Named turns come first, each shown by rows before and after it. Which turns, in which order, take the first row of each pair that follows to the second? Write the first one first, as in the answered first pair.
z663:
[ -1.9  21.8   1.6  -9.1 -12.0  15.7 -15.7  -5.9 -21.7 -23.4 -19.9  -4.0
  19.7  39.8 -26.1  -7.4   2.2  -4.4 -20.8  -8.0  -8.0] => [ -2.6  25.1   2.1  -6.3  -9.2  12.9 -17.2  -5.1 -17.9 -26.1 -22.2  -5.5
  15.3  40.5 -23.1  -5.4  -0.9  -7.2 -20.7  -1.5  -9.2]
[ 43.9 -13.2  18.2 -21.6   7.3  -4.1 -37.5  26.5   4.0 -12.5 -26.4   9.7
  -4.7   4.4  11.8  53.8  -2.5  -5.7  -9.4  52.3 -16.0] => [ 47.7 -26.8  16.5 -27.9   0.2  11.9 -33.5  38.0  -9.8  -5.5 -27.6  11.1
   8.1  -4.6   4.2  60.7  -7.2  -6.4   4.9  24.0 -11.4]
[ 13.6   2.8   8.6  -4.7  13.2   0.2 -26.9 -13.9  -3.7   6.6  23.9  23.7
 -19.7  20.2  -1.1  -5.6   6.6  34.5 -14.0 -38.7 -15.8] => [ 10.0  12.3  11.8   7.2  19.3 -11.3 -31.2 -21.5  10.6  -7.6  17.6  20.8
 -29.6  26.3   6.8  -1.4   7.0  27.4 -17.8 -14.6 -17.7]
z80:
[ 10.3   0.0  -0.6  -6.0  10.5  14.8 -15.3   4.5   8.4  10.1  -9.3   7.6
  -0.7  14.1  -5.6 -10.6   7.4   9.1 -19.5   0.8  -9.4] => [  9.8  -1.3  -2.9  -7.8   9.9  11.1  -9.8  -0.1  10.8  15.4  -5.6   7.8
  -2.5  10.3  -3.7 -13.1  11.5  12.3 -18.4   3.7  -9.1]
[-23.5   9.4 -17.4   5.3   2.2  -4.3  -6.5  -0.2  22.9 -22.1  -5.7 -11.9
  -9.2   3.7  -8.8  -6.5 -26.3   1.8   7.2 -11.9  -7.2] => [ -7.2  -9.3 -19.7   3.6  17.4  -6.6 -16.7   8.6  29.1 -15.7 -12.3  -3.4
  -4.6  -6.5   1.8  17.2 -22.7  -3.3   5.3  -0.5  -3.5]
[ -4.9   3.6  -1.3  18.2  -3.5  -9.3  -3.4  -6.4   7.9 -18.3   9.7 -11.1
 -19.3   5.2  16.9   7.6  -8.8   4.6  18.9 -11.4  -6.9] => [  0.2  -4.4  -2.0  17.1   1.8 -11.7 -10.8  -3.1   9.1 -17.8   7.7  -8.5
 -18.9   1.9  21.0  16.7  -7.8   3.5  19.2  -7.7  -5.9]
[  6.2 -14.7  12.1  12.6 -25.2   1.7  19.8  -5.9 -21.9 -20.4  24.5   3.4
  -2.0  -5.4  -2.8   2.1   2.6  -2.1  34.0 -24.3  -5.3] => [ 14.9 -20.9  15.0  13.8 -19.6   4.7   4.0   6.4 -22.2 -27.0  13.3   6.4
   3.3  -0.5   1.7  16.2  -4.1 -11.4  34.2 -23.0  -3.4]
z101:
[  4.1 -12.6  11.4  37.0  -0.6  -1.2   4.1   6.9   4.7 -17.0  -8.7 -11.6
 -18.7  -6.8  19.1   9.7 -19.5   8.9  11.5   6.4  -2.5] => [ 15.8 -29.3   2.5  13.4   3.9   3.3  14.5   4.9  -6.9  21.3   7.5   0.0
  -4.9 -22.0   9.5  -2.5   2.8  28.1  -4.4  -6.3   2.2]
[  8.3   2.2  14.4  18.9  16.9  13.6 -26.8  -4.4   4.8 -13.6   9.0  10.4
 -11.1  41.3  19.5   2.4  -4.7  -2.0  -4.0  -6.6 -20.5] => [ 16.1 -17.8   5.8  19.0  18.8   2.6 -17.1  -6.6   3.8  -1.6  25.6  14.9
 -21.2  21.0  24.9  12.7   5.4  10.1   1.4 -10.1 -20.3]
[-16.6   8.6   1.9   7.5  -8.3  -8.5   2.7  -9.5  -4.6  -6.6   2.9  -7.8
 -16.0  -2.1  -3.7 -13.4  -5.9   5.5   2.8  -3.4  -0.4] => [-11.6   3.4  -0.5   4.1  -7.7  -9.7   6.3 -10.9  -5.9  -0.4   9.0  -4.3
 -15.8  -6.0  -4.4 -13.1  -1.3  11.7   1.0  -5.2  -0.8]
[-13.5   8.4   1.5   9.2  10.4   2.8   9.9  -4.1   4.9   2.6  13.4  -1.8
   2.6   1.9  14.7  24.7  17.9   2.6  13.8 -13.8   1.7] => [-11.8  10.2   1.8  -2.1   8.9  10.2  10.7  -3.4  -2.4  14.5  11.3   1.1
  15.4   5.7   7.2  12.0  24.2   4.9   3.9 -17.0   4.6]

Between the rows of a pair lie two turns.
[-12.2  16.2  -7.7  32.6  -3.6 -32.0  18.3 -31.1  29.7   4.7  29.6  -9.5
 -29.3  -2.3  17.4   4.0  31.4  -2.7 -10.0  29.9  -9.0] => [-25.0  26.1   4.4  44.7 -27.2  -0.6   2.3  -4.3  12.0 -37.2  -1.5 -20.4
 -13.0  23.5   4.9  17.1 -13.7 -29.0  24.5 -10.8 -12.7] | z80, z663
[  2.1 -21.0  15.0  16.6  -4.2  -2.2 -31.9  46.3  12.0  -7.3 -16.0   9.6
 -21.0 -13.0  25.5  15.5 -27.0 -19.2  23.9  -5.2   7.0] => [  4.0 -21.7  14.7  -2.2 -10.9  20.7 -30.2  52.5  -9.4  14.0 -11.1  16.7
   3.9  -8.9   5.3  -5.0 -21.0  -5.3  13.0 -37.2  10.1] | z663, z101
[  7.7  -8.2  -0.2 -20.0  11.5   1.2  -8.4   2.9   5.6   4.8  14.8   8.0
  -4.1   6.9   0.6  11.1  13.5  -4.7   1.5  -0.2   2.9] => [  4.7  -1.3  -1.7 -23.0   7.9   1.4  -4.0  -1.2   4.2  10.2  15.3   3.1
  -2.6  10.2  -3.7  -0.4  17.3  -3.8  -4.3   6.5   3.6] | z101, z80
[  9.3  -3.8 -21.7   7.3 -15.1  -4.3  14.3 -13.4   9.1  -5.0 -19.7  -2.6
  -6.8  -9.6  -9.6   1.1   5.8 -14.6  16.0  24.6  14.3] => [  8.3   2.0 -20.0   9.3 -16.9   2.1   6.0  -9.6   5.6 -13.8 -27.8  -2.8
  -4.2  -0.3 -11.1   2.1  -3.1 -21.8  17.4  20.1  13.3] | z80, z80
[ -6.1  13.5   1.1  15.3  18.2   0.3  44.3 -12.3  21.2   1.4 -18.8 -27.1
 -14.7 -11.5 -27.7 -27.6  14.6 -25.8 -16.8  28.4  12.6] => [  0.3 -12.5  -6.3  15.1  17.6  -3.8  53.2  -5.5  16.7   7.4 -10.4 -24.8
 -17.6 -37.0 -20.6  -4.8  15.6 -24.7  -0.5  17.8  14.7] | z663, z101
[ 16.7  -4.4  -1.1   0.6  15.6 -11.4 -27.1  -3.4  10.7  -6.5   5.4  17.6
 -17.9  10.2   8.9  11.2  -3.8   6.6  -3.1  -1.9  -8.2] => [ 20.2 -12.9  -3.4 -12.4  15.4  -3.0 -24.1   1.7   2.0  11.4   6.1  21.8
  -3.7   5.8   2.5   6.3   4.5  12.5  -5.6 -13.7  -3.6] | z663, z101
[ 11.1  -1.7  -1.9 -11.0  15.8   5.8  -4.4  10.2  -2.4  20.8 -10.6  10.5
  22.3   6.5  -8.3   6.1  19.2  -4.3 -21.3  17.1   0.7] => [  6.3   4.7   1.8   2.2  19.4  -4.9  -9.9   7.6  12.2  -3.2 -16.6   3.5
   5.6   9.9   3.9  19.6   7.2 -17.6 -10.5  34.2  -2.3] | z663, z101
[ -9.1 -10.9  -8.3  20.9  -9.6  -2.9  27.6  12.1  -5.5   1.9  -2.2 -24.2
   8.2 -41.9  -7.9 -13.4 -19.2  -2.1  20.2   1.4   6.3] => [ -4.9 -17.8  -6.5  18.1  -9.2   1.0  24.3  18.2 -10.3   2.5  -0.8 -19.0
  12.2 -42.9 -10.0  -7.5 -20.8   2.3  21.7 -10.5   5.2] | z80, z101
[  2.4 -13.2 -15.7 -28.5   2.0 -27.6  45.1  -8.3  33.8  -9.4  -2.2 -27.5
 -40.3 -14.4  -1.7 -15.8   5.9  12.9  -7.6  22.9  23.7] => [  5.8 -17.8 -18.9 -47.7  -0.5  -5.5  46.9   1.8  16.1  14.1 -10.2 -22.2
 -13.6 -15.2 -16.7 -27.8  13.6  15.0 -19.2  11.3  32.6] | z663, z101
[ 21.1 -20.1  -4.2 -10.0  12.4   1.1 -16.1  -4.0  -7.2  15.8  37.0  28.2
 -12.2   9.6  -5.3   9.3   1.5  36.1  -8.3 -42.7  -8.0] => [  7.4  14.8   6.7  -0.3   8.8  -3.5 -22.5 -18.0   2.2  -2.9  34.4  19.3
 -22.3  38.6  -9.6 -15.3  -1.7  35.7 -19.6 -23.6 -16.3] | z663, z80
[  4.6  -0.4   3.8  -0.1   3.5  -1.4  -6.7   2.5   2.2 -14.0  -4.3   2.2
   0.5   4.9   4.5   6.1  -6.1 -11.1   5.1   4.8   3.5] => [ 7.5 -3.9 -0.1 -8.4  4.2 -0.4  3.0 -0.3 -0.5  6.0  1.6  5.3  7.1 -2.4
  0.3 -6.5 11.6 -2.3 -6.0  7.8  5.9] | z80, z101
